One turn moves every row onto another: examples first, then more rows asked
zona: [ -7   1 -14  10  -2   2   7  10   6 -11  -4  -3   0  -6  -1   7  -6   2
   7  -9 -10  -4  -9]
vova: [ -6 -12  -8  -5   5  -2   0   2   1  -6 -17   1  12   2   4   7  -7  10
  18  -7 -17  15  -4]
tume: [ 10 -11   1  -5 -19  -6   6  -9   4 -14  -3  -5  -5  -1  -3  -6   1  -3
   1   8  -9  13   0]
nalar: [ 12  -4   9  -3 -13   6  -6  -1   8  -8 -10  -2  -4   7  15   7   2  12
  -8   7 -12  10   7]
bona: [  7  -5 -11   7   2   9   1  -3   0  -3   2 -11   0 -11   1   1   0   3
  16   6  -8 -12  17]
boka: [  8  -9  -4  -1   6   8  -1 -21   9  -6 -16   5  -3   8  -3  -3  -2  24
  -2   3 -14  -5  -2]
dip: [  7 -19 -14   1   9   7  -3  -3   0  -7   0   1   7   1  -8   6  15  11
  17  -4 -16   6   8]
muvo: [ 19  -4   4  -2  -7  -1   4   1   4 -21  -7   3   0   1   2  -2   1   6
 -11   5  -9  13   0]
gep: [ 19  -2  -1 -10  -1   8   7   9   6 -14   5   7  -4   4   1  -1   3   8
  -9   3 -12   8  -7]
kife: [-11 -10 -11  -7   8   0  -3   0   0  -5 -15   0   9   3   5   4  -6   8
  13  -9 -11  15  -5]
kaza: [ -9  -2  14  -2  -2  -4 -10   6  10   6  -1   5   5  -5   5  -9   9  -1
  -2  -5  -4  -8 -14]
las: [ -1 -11 -12  -6   3  -1  -4   7   5  -4 -15   3  11   2  14   3  -3   8
  13 -10 -11  11 -12]
Mami: [ -7   3 -13   7   3   3   8  12   6  -9  -2  -2  -1  -2   3   9  -7   2
   9  -3 -12  -6 -10]
neb: [ 11  -8   8  -1   9   6  -9  -8  12  10  -5 -13  13  -8   0  -8  12  15
   6   7  -6 -10   8]
nop: [  8 -12   2 -10 -14   9  -7   2   4   2  -3   7  -6  13  12   4   5  16
  -6   4 -16   5   2]
Ral: [ 10 -11 -12   8   5  10   1  -5   5  -3  -5 -15   3 -10   3   1   0   5
  22  -2 -11 -13   7]
lirig: [ -1 -15  14  -1   1   8  10 -15  10  -3 -15   1  -8  -2   7  -5 -10  16
  13   3  -7   0   1]
viv: [  1  -7  15  -1   1   8   2 -17  10 -17   2 -10  -3   5  -5  -8  -9   4
   5   2  -7  -6 -11]
gulud: [  1  -1   9  -2   3   7 -11  -5  13   5  -4 -16  14  -5  -7  -9   8  14
   0   9  -2  -8  11]
nedu: [  1  -9 -15   6   6  12   3   1   1  -5   3 -14  -1  -8  -1   2   0   3
  17   2  -7 -10  14]
Vur: [ 18 -16 -16   0   2   5  -4   2   3  -6   0  -3   7  -3  -2   5  13   7
  17  -7 -21   1   2]
memob: [  3 -14  10  -6   0   4   3   0  20 -11  -2   1  -8   3  -4 -14  -2  -6
  -1   6 -12  -6   8]
setav: [  1  -4  16  -2 -10   5   4 -11  11 -20  -5  -6  -6   5  -8  -8   2  13
  10   9 -11  -5 -13]
kini: [  4 -18  10  -3 -13  -2   3  -1  15 -19  -6   1  -5   5  -7 -14   5   4
   7  10 -10  -1   4]
temib: [  8  -6   2 -10 -14   4   5  -5   2  -5   8  -3 -13  -4   2  -6  -1  -9
   2   3 -12   7   1]
nanun: [-16  -2  12   0   0  -1  -5  10   2   6   2  10   3  -3   2  -3  12   5
  -5  -3  -2  -2 -10]
zibu: [ 13 -16 -12   1   5   3  -4  -7  -2  -8   0   5   9  -1 -10   4  16  12
  19  -1 -18   3   7]
kuv: [-11   1  12  -9  13   3 -11  -3  -1  -1  -8  -3  16  -1   4  -8  -1  12
  -2  -1   4   6  -6]
bevu: [ -3   0   9  -8   5  -1 -15  -4   5   5 -10  -2  17  -1  11  -8   3  13
  -1  -2   2   3 -14]
kolu: [ -1  -2  10  -1  -8   7   8 -12  10 -11 -16   5 -15  -2   5  -6   1  18
  16   8  -7  -2  -4]
gegop: [  1  -5  11  -2  -4   2 -11  -6  12   8  10  -2   7  -5  -7   4  27   9
   4   2  -7   5   1]
fuf: [ 13   1   0  -2  -4   9  -5 -14  14 -13  -4  -1  -8   7  15   5   6  17
   1  13   2   6   2]
lodu: [ -8   0  11  -8   7  -1 -13  -3   0  -6  -8  -2  19   2   8  -7  -6  10
   2   0   4   6  -8]
gegu: [ 1 -7  9 -3 -2 -1 -5 -7 10 10 12  1  7 -3 -7  3 26 10  8  8 -7  3 -2]
muvu: [  5  -8 -12   9  -1   9   2  -1   5  -4   0 -13   1 -14  -4  -1   2   6
  16   3  -5 -10  17]
Zerir: [ 11  -9  -5  -8  -2   9   1 -16   9  -2   1   2  -3   8  10   4   5  23
   3   9   4  10  -7]
guri: [-14  -1  11   3  -5  -2  -8  12   9  -2  -1  11   4  -4   4   0   9   5
  -4  -7  -2  -1 -11]
Feme: [ 14 -12 -12   0   4   7  -6  -6   4  -9  -1   1   8  -4 -10   4  18  12
  19  -4 -15   7  10]
nove: [-16  -1  10   1  -4  -1  -9  11   4   0   1  13   3   1   6  -1   9   5
  -1  -1  -4  -7 -11]
Zevuz: [-14   0 -15   6   5   3   5  11   4  -8  -3  -1  -1  -1   0   4  -4   0
   5  -6  -9  -5 -10]
Bik: [ -6  -3 -10   5   5   0   3   9  11  -9  -8  -2   2  -3   7  -1  -8  -1
  11 -10  -8  -9 -16]
nimi: [  6   4  -4   0  -2   7  -3 -16  15 -12 -17   4 -11   7   3  -1   4  18
   2  10 -13  -4   1]
ketug: [  3  -1  10  -3  10   4 -10  -5  13   6  -3 -14  14  -4  -4  -7   6   9
  -1  14  -5  -7  14]
dok: [  1  -4   9  -3  11  10  -9  -4   6   7  -1 -17  11  -5  -6  -5   9  12
   2  10  -6  -8  15]
Ton: [ 13  -9   9  -3   0   2  -6  -2  11  10  11  -5   7 -10  -4  -3  25   4
   8   3  -9  -3  -1]
gar: [  2 -10   9  -1   2   4  -5  -5   4   8  13  -3   7  -3 -10   4  26  11
   6   4  -9   3   1]
rekig: [-11   2  10  -9   4   4 -12   0   3  -5 -12  -3  17  -2   6  -9  -3  15
   3  -3   6   6  -9]
mir: [ -6  -7 -13  -6   2   3  -4   2   3  -8 -19  -1   9   0   4   4  -5  12
  17 -11 -15  15  -2]

nop -> memob
Bik -> bevu
fuf -> tume
Now find these:
Mami -> lodu
kife -> nanun
rekig -> gegop

